Named turns come first, each shown by rows before and after it. Which turns, in which order, take the first row of each pair that follows to the second? Write the first one first, as in the answered first pair.
turn sikiz:
[  0 -16  -6   9  -2  -5  -2   8   1  -5 -12   7   3  -3  17  -6  -6] => [ -2 -20  -2   4  -4  -9   0   8   5  -4 -11   8   5  -2  15  -8  -6]
[ -9  10  17 -14  13   0   9  17   4  13   9 -34   2   2 -10 -11  11] => [ -2  19   5   3  12   8   6  23 -14  13   1 -36  -1   1  -3  -7  17]
[ 3 -6 -1 -1  3  0  1 -2 -5 -3  6 -2 -4  1 -2 -4  1] => [ 1 -6  0 -3  3  0  0 -2 -3 -1  7 -2 -2  0 -1 -5  0]
[  3  30 -14  -1 -10   7   6  21  -3  -4   0 -14  20  -2   4  17   1] => [ 14  25 -21  12  -8   9   4  13  -9  -9 -10  -3  15  -6   2  18   0]
turn kove:
[  3  11 -10  -5   2  -3  10  11   0   9   5 -15  25   5  -3   4 -10] => [  2  12 -13  -4   3  -3   7  14  -5  11   4 -17  23   4  -3   2  -8]
[-15  -5  13 -27   4  -5  -3   8  -6  13  18 -18  -3   6   4 -14   2] => [ 23   9  -8  -4   9   5   2   3 -29   9  -4 -11 -13  -5  -1 -15  10]
[ -1 -24   2   7   1 -13  17 -26   9  -6 -13  17 -15 -11  -9 -12  -2] => [-33 -25  16   3  -3  -8   3  -8   4   7   3  -3 -20  -5   9 -13   5]
[-10 -25  16  -6   5  -7   2  -1 -15  13   9   2 -11  -5  24 -12  13] => [ 19 -16   4   6   9  -4   9  -9 -23   8  -4  11 -13 -11  17 -10  16]
turn fabu:
[ 15 -14   0  15  11   7   4 -20 -23  -7  -7  11 -10 -11   2  -3  24] => [ -7 -23  22 -16  13  -4   3 -17  -9   2   9   0 -11  -9   1 -13  21]
[  2   2   1   2  -5 -11  11  -4   9   2  -2   3   3   3   5 -11   3] => [  4   1   0   6  -6 -11  10  -6   7   1  -5   3   3   1   6  -8   3]
[ 13  -9  12   2  23  -4  -5 -14 -12  -1  -8   0 -12  -6   5 -19   7] => [ 11  -2  16 -15  24  -9   0  -7  -6   2  -1  -9 -10  -7  -1 -21   5]
[-19 -10   2   2 -31 -13  11  -2  27  -3   5  27  15   7  11  22  -8] => [-12   4  -2  -6 -32 -14  17   4  28  -3   8  22  21   7   5  24  -8]
turn gazu:
[ 27   9 -19   7  -6  -3  -2  -5   3  -6 -12   7  14  -7 -11  10   5] => [ -2 -29  -3  15  -3  -2 -19 -18   3  -4  -3  16   4  -3   4  -1   3]
[  0  13   3 -12  -9   2   0   0  -1   4   0   4   0   7  -3   4  -5] => [ 2 11 -1  0 -9  5 -5 -2 -4  2 -2  9 -1  7  0  7 -4]
[ 13  12  -8 -10  -5  -8  15  -5  21  -8   1  12  13   3 -18   1  -8] => [  6  -9  -8  13  -4  -3   4 -14  14 -11  -5  25   9   4  -8   5  -8]
[  4  14   2 -15   6  -5   1  25  -3  -4  -9 -11   1   7   5   1  -2] => [  8   7  -7   8   5   1  -5  18  -8  -9 -18   4   2   9  12   8  -5]

(2 to 3 turns a pair)
[ 16  23 -20   8   1   0   6  18  15  -3  -7  -4  12   0 -16  10   4] => [ -9  17 -11  -1  -4   1  -2  28  24   2   1 -11  16   5  -6  14   2]
sikiz, kove, sikiz
[  2  -4  -2  17   8  12 -11   0 -25   5  -9   2 -15  -3  10  -4   9] => [ -4  -8  11  -1  10  10 -10   1 -22  11  -1  -8 -17  -3   7 -13  10]
gazu, sikiz
[  2  11  -4   2   1   5   2   9 -14  10   2 -14   1   0   3   6  12] => [-17  -5   8  -7  -1  -2  -1   5   3  12  13  -9   6   7   5   4   7]
sikiz, kove, kove
[  3  -9  15   6  -9   9  -5 -10 -20   4  -6 -11 -23   4  19   5   7] => [ -8 -23  23  -6 -10   0  -2 -20   2   3   2  -3 -15   7  13   3  -2]
sikiz, kove, kove
[ -7  30 -10 -24 -13  -7  26  15  27  -6   4  -4  25  -5 -14  10  -7] => [-33  -5  -8  10 -20  -2   6   4  29 -13   3  21  26   6   6  17 -15]
fabu, kove
[ -3   1   7 -23   4 -13  14   1  18   4   9  -6   4  -1 -11 -16  -4] => [ 11  25 -23  11  -6   3   9  14  -3  -2  -6   0   8  -3   0   8   2]
sikiz, gazu
[-19 -31 -20  28 -16  -6 -24 -21   8 -32 -10  41 -21  11  19   5 -11] => [ 45   1 -22 -11   7 -15   8 -35  -1 -27 -22  25 -34  -9 -20 -20  -4]
gazu, kove, kove
[-22 -30  25 -15   1 -11  -1 -17   2   4  19 -10  -5   3   5 -22   9] => [-29 -10  15   2  -5   3  -9   5 -19  10  13 -28 -10   6  20 -10  19]
sikiz, sikiz
[ 11   9  -9  23  -6   4   7   4 -19  -6  -2 -13 -16  -5  -9  16   2] => [-24  -3  10   2 -11  -6   1   8   3   2  19 -19  -7   2  -3  15  -6]
kove, kove
[  5   7 -10  11 -11   2   6   7   6  -9  -9  10   4   5  -2   9  -3] => [  2   1  -5   4 -10  -2   7   4  16  -8  -6  13   7   6  -6   4 -10]
sikiz, sikiz
[ 21  20  -2 -17  15   5  12  11 -12 -11   0  -9  -2 -14 -33  12  -1] => [-30 -18  15  -8   3  -2  -5   3  16 -12  17  12  11   0 -15  17 -17]
gazu, kove, sikiz
[-11 -13   8  15   2  10 -15   2 -29  22  -7 -11 -14  -5  10 -11   0] => [ 23   5  -6  10   8  10   1  -2 -31  15 -17 -10 -10 -12  -8 -10  -1]
gazu, fabu, sikiz
[ 33  12   6 -26   4  -9  17 -14   0   3  -3  -3   2  -6 -20 -16   0] => [ 15  19   9 -20   3   5   3   7 -25  13   2 -28 -10  -6  -1 -15  16]
kove, kove
[-21 -22  15   2   2  -7  -4 -18  14  -8  10  16   8  -5  -1  -3 -10] => [ -3  20   1   7   3  12  -4  14 -26   3   1 -20  -5 -14   7   1  13]
gazu, kove, sikiz
[ 16 -11  10 -13   6 -11  12 -10   9  -4   1  13   3  -6 -17 -13 -11] => [ 20   4   0   7   5   7   1   5 -29   3  -7  -8 -14 -10   1 -13   7]
kove, kove
[ 22  34  -3  -4 -26  10   5  15  -4   4 -10 -13  15  -5 -12   1  -5] => [  5  32   5 -13 -29   6   2  17   8   3  -1 -13  23   0 -12   3  -9]
kove, sikiz, kove
[ -6 -15 -10  16 -16   0   0 -14  23   2   3  21  14  19   9  11  -2] => [  9  -4 -18  31 -14  10  -2 -10  -2   5  -7  13   4  15  15  11   6]
kove, kove
[ -1  -4  -6  37   1  16 -23  -8 -10   9 -15  19  -8  -5  17   6  -8] => [-33   4  21  -2   0  10 -26   9  -1  26   8 -13  -7  -2  19  -4  -4]
fabu, sikiz
[ 21   7 -20   2  -3  -6   9 -17  10  -4   5  19   4   0 -11   2 -20] => [  2  18 -16  15  -7  12 -10   7 -26   9   7  -6 -11   1  14   4  -2]
kove, kove
[ -2 -10 -11  24 -10   1   2  -4   8  -9  -6  24   3   1  -8  11  -7] => [-10  -9   4  -5  -9  -8   9  -1  25  -4   6  15   8   3 -14   4 -10]
sikiz, fabu
[ 18  15 -19   1  -6  12  11  12  -3 -13  -5   4  14   6   3  10  13] => [ -9  -2   0 -17  -9   1   7   8  22 -12  10   7  23  13   2   4   3]
sikiz, kove
[  0  -8  14  -2  -3   1  -4 -26   4   1 -15  25  -2  14  -3   8   4] => [-11   2  16   1  -7  10 -16 -10 -16   8 -14   6 -11  13   9   9  17]
sikiz, kove, sikiz
[-12  -4   5  -1   2  -1   4  -8  11  13  -3   4  11  -5 -16   6  -5] => [ -7  -5   2  16   3   7  -6  -6 -10  13 -11   0   0  -7  -7   6   3]
kove, sikiz, sikiz
[-34  -2   9   2 -10   4 -10  16   5   2  11  -7   2  11  14   3   4] => [ -2  22 -16  21 -13  10  -3  20  -9  -3  -7  -2   3   7   7  15   7]
gazu, fabu
[-16  10 -16  19 -16   6  -2  18   9  -6  -3   6  18  12  13  25  -6] => [-30  -8  -4  20 -14   9 -13  15   4  -2   3   2  11  15  22  19  -2]
gazu, sikiz
[-42   7  29 -23   1  -8   9  25  17   5  35 -20   3   6   9  -6   0] => [ 40  18 -16  29  17  11  14   1 -36  -8 -10   1 -23 -11   1 -10  17]
kove, sikiz
[-36 -26  15   3  -7  -2 -16  -2  13  14  27  -9   5  -2  14 -15 -22] => [ 25 -18 -14  20   2  -5   7 -31  11  -2  -1  23   6 -13 -12 -12 -28]
kove, kove
[  9  25 -11  -1  -2   8   3  14 -16  10  -3 -15   3  -1   5   5   3] => [-12  23  -5  -8  -7   4   0  22  -5  10   7 -14  11   4   9  10  -3]
kove, kove, sikiz
[ 31  17  -8 -16   3 -11  26  -9  17  -7  -9  16  14  -1 -21  -1  -9] => [  9  30   2 -33  -4 -10  23  11  19   1   5  -6  17   4 -15   4  -5]
sikiz, sikiz
[-37 -23  25   2  -1  24 -35  13 -35   7  10   5  -5  15  43   3  10] => [-23   7  37 -51   6  12 -14  23 -29  18  20 -26  -4   7  22 -13  15]
sikiz, gazu
[-11  -3  14  -6 -10  -8 -15   7  -6   9   2  -6   5 -14   3 -14   7] => [  0  -8  14  -9  -7 -14  -7  -4   4   5  -1   6   7 -14  -7 -17   1]
kove, sikiz, kove
[  7 -11   3   3   3  -1  -9   4 -23   1   8 -12  -8   3   6 -22   3] => [ 19  -1   1 -19   3 -13   4  -1  -2  -4  12  -9   4   1 -15 -20  -5]
gazu, kove, sikiz
[ -3  -3  -9  25  -6  17 -11   7  -2   0  -3   4  10  11  12   5  -4] => [  4 -16  -3  18  -1   8  -5  -8  12  -5   0  17  10  10   4   0 -10]
sikiz, sikiz
[ 30 -17  -7   7  -2  -4   9 -24  18  -5  -4  26  -1  -4 -13  -7 -22] => [  7  28   0 -29 -13  -3  10  21  19  11  16 -20  10  -2 -10   3 -11]
kove, gazu
[ -2   0  22 -17   0  -5  22  -8   4   7  24   2  -6  -2  -1 -14  11] => [ 7 17  3 -6 -9 -5 31  0 17 -1 17 12 11 -1 -8  5  3]
sikiz, gazu, kove
[  6  20 -25   8  -5  19  24  23  13 -10  -4  -6  30   0  -4  27 -13] => [  6  16 -27  24  -5  26  17  22   1  -9  -7  -4  22   0   4  29  -9]
kove, kove, sikiz
[ 20  15  -4 -13   0 -20  25  -6  24 -11   1  11  16 -10 -21  -4  -4] => [ 24  37 -14  -3   0  -4  16  15 -11  -3  -5 -15   4 -10  -5   2  15]
sikiz, kove, kove
[ -1  16   7 -14  19   4   3  22  -7   9  -4 -14  -5  -2 -18   9  22] => [ 20   1  -3   2  26   6   5   1  -8   1 -17   7 -10  -7 -23   6  17]
sikiz, sikiz, sikiz
[ -7  10   1   2 -11  -6   5  13  13   1   8  -5  16  -1   2  14   1] => [ 6 11 -9 18 -9 -2  2 11  2 -2 -2  2 13 -4  6 15  4]
sikiz, sikiz
[ 15 -12   4  13   9   0  -8 -10  -7   2  -4   8 -10   1   7  -8  -1] => [  3 -15  17  -7   6  -9  -3  -9   6   6   5   4  -3   3   3 -11  -5]
sikiz, sikiz
[-14  -8  -8   2   1 -11  -2   8  12   0   2  -6  15  11   6  11 -13] => [ -2   6 -17  10   2  -1  -5  16  -8   2  -4 -18   6   6  10  13  -3]
gazu, kove
[-7 30 -3  5 -4 -3  7 -4 -3 -2 12 -6 -1  3 -3 12  9] => [-13  15   3   0  -2  -8   8 -17  16  -5  15   7   5   7  -6  11  -1]
sikiz, sikiz, kove
[ -2 -24   2  22   1  15 -27 -12  -5   0   4  11  -4   8  17  -3  -5] => [ -9   4  16 -18   4  13 -20   8  -7  13  19 -26  -4   4  10 -10   6]
gazu, sikiz
[ 23  30  -4  -7  -5   3  22  12 -12   3  -3  -8  -2   1  -7  10  -6] => [  3  11  10 -24  -7 -11  23   3  16   2  10   2   8   8 -11   7 -18]
sikiz, kove
[-27 -11  16 -14  -1   0  -7  -4   5  19  15 -11   0  -8  -4  -6  -2] => [ 17  -7  -7  -4   6  -1   9 -25   7   7  -4  12   1 -18 -23  -6  -7]
kove, kove
[  7  19   4 -28  -2 -10   2  12  -6  -2   5 -29   9   1  -9  -5   3] => [ 31  -4 -15  13  -1  -5   0 -16 -13 -16 -17  12   3  -2  -8  -3  -1]
fabu, sikiz
[  7  12  13  -7  12  -4  -7  30 -21   1   4 -19 -10  -2   9 -10  -3] => [  4  -5   7  16  10   0 -18  22 -29  -4  -4  -3 -14   1  20  -6  -3]
gazu, gazu
[ -8 -18   6 -12  -2 -11  10 -18  33  -5   3  19   7   5 -11  -2 -13] => [ 30   5 -17  22   5  13   5  -9 -19   0 -20   6 -13  -6   0  -1   8]
kove, kove
[ -5 -46  22  -2  17  25 -15 -24 -19   8 -11   1 -22   1  -3 -25  -4] => [ -2 -51  23  -6  19  22 -13 -29 -11   8 -12   7 -19  -1  -8 -23 -10]
kove, kove
[ 15  -7 -11  27  -5   6  -5  -8   1  -7 -24  15  -9  12   3  11  -2] => [ -8   8   7 -18  -9 -11   7   8  32   0  -2  -4   6  19  -5  11  -8]
kove, sikiz, gazu
[ 26  23 -17   9   5  -2   7  21   4   2 -12  17   1   3 -26  10  -8] => [  8  14 -16  19  -3  -2   0  21  15  -2  -7  25   9   9 -20  18 -13]
kove, fabu
[ 21  -8  23 -22  15   5  -7 -22   0   2  14 -17 -10 -17 -36 -34   1] => [ -8  -3  29 -33   3  -1 -12  -3  20   5  27 -23   6  -7 -30 -20  -3]
gazu, sikiz, kove
